The same turns and mirrors carry the whole set onto itself, and each row onto the other rows of its family. Which rows share a family with each named row? Give them in list order.
These 36 rows form 6 families of 6 rows each.
vipap: [ -6,  14,  16,  19,  -7,  -9,  14,  29,  -5, -13]
Zimu: [ -5, -15, -12,  20, -18,  16,   6,   4, -12,  -7]
Tem: [ -6,   3,  -3, -16, -23,  -8, -21,  -1,  -3,  -5]
Zuku: [-16,  16,  -9,  -2,  17, -11,   7,  14,  -7,  10]
kuzi: [ -6,  14, -17, -21, -14,  -3, -16,  -6,  -8,  -4]
zubi: [  6,  29,  29,  -9,  -4,   9,  -4, -15,  -2, -18]
goko: [-19,  14, -12,  -3,  14, -13,   5,  22,  -5,   0]
por: [ 11,  19,  26,  -8,  -5,  -6, -11,  -5,   7, -20]
levid: [ -6,  -2,  14,   7,  31,  16,  -7,  -8, -10,  -7]
bedu: [-13, -12,  -8,  10, -18,  22, -11,   3, -24,  -9]
difu: [ -2,  17, -22,  -5,  15,  -6,  10,   3,   3,  -1]
padef: [ -9,  15,  21,  19, -14,   8,  20,  22, -16,  -8]
buvo: [ -8,  27,  20,  17, -14,   1,  21,  18, -11, -10]
nomu: [  7,  31,  33,  -8,  -8,   4,   5,  -3,  -1, -17]
Lato: [ -6,  13,   9,  22, -21,   1,  16,  25, -15, -14]
zum: [ 14,  25,  27,   0, -15,   1,  -2,  -2,  -1, -25]
redu: [-12,  24, -14,  -4,  25,  -3,   8,  14,  -7,  -6]
mufu: [-11,  11,  -4, -16, -29,   6, -14,  -9, -13,   1]
pup: [-12, -19,   8,  18, -10,  19, -12,   7, -19, -14]
ton: [ -4,  13,  21,  21, -11,  -8,  17,  21,  -8,  -3]
gizug: [  8,  12,   6,  21, -22,  -1,  22,  13,   0, -15]
fip: [ -5,   5,  -4, -16, -21,  -7, -17,  -8,  -7,   7]
Kulan: [ 13,  18,  32,  -3,  -6,  -4,  -8, -11,   4, -13]
neb: [  0,   0, -23, -10, -16,   4,  -9, -12,  -1,  -2]
Buf: [-13,  16,  -9, -22, -23,   1,  -8,  -1, -12,   5]
pepot: [ 20,  14,  18,   7,  -3,   8,   4, -11,   7, -24]
veba: [-12, -19,   8,  18, -15,  17,  -7,   2, -21,  -1]
nole: [ -5,  12,  18,  -6,  26,  25,  -5, -12, -11, -13]
rivi: [-16,  -5,  10,  19, -19,  27,   0,   3, -24,  -8]
Sume: [-20,  19, -10,  -7,  19,   5,   9,  12, -14,   5]
fom: [  1,   9,  15,   6,  25,  22,  -5,  -6, -10, -24]
bugi: [  6,   6,   0,   9,  29,  17,   7,  -7,   0, -17]
duruv: [-13,  -9,   8,   7, -24,  25,  -6,   1, -25,  -5]
bov: [-15,  12,   8,   1,  29,  26,  -3,  -8, -15,  -9]
Zusi: [ -8,  -5,  10,   5,  29,  18, -13,  -2,  -9, -16]
fiduk: [-22,  26, -13,  -9,   8,  -2,   8,  12, -12,   6]

The rest of the family of duruv: padef, nomu, Buf, nole, Sume
The rest of the family of rivi: zubi, buvo, mufu, bov, fiduk
The rest of the family of Tem: vipap, goko, por, pup, Zusi
The rest of the family of kuzi: bedu, Lato, zum, redu, fom

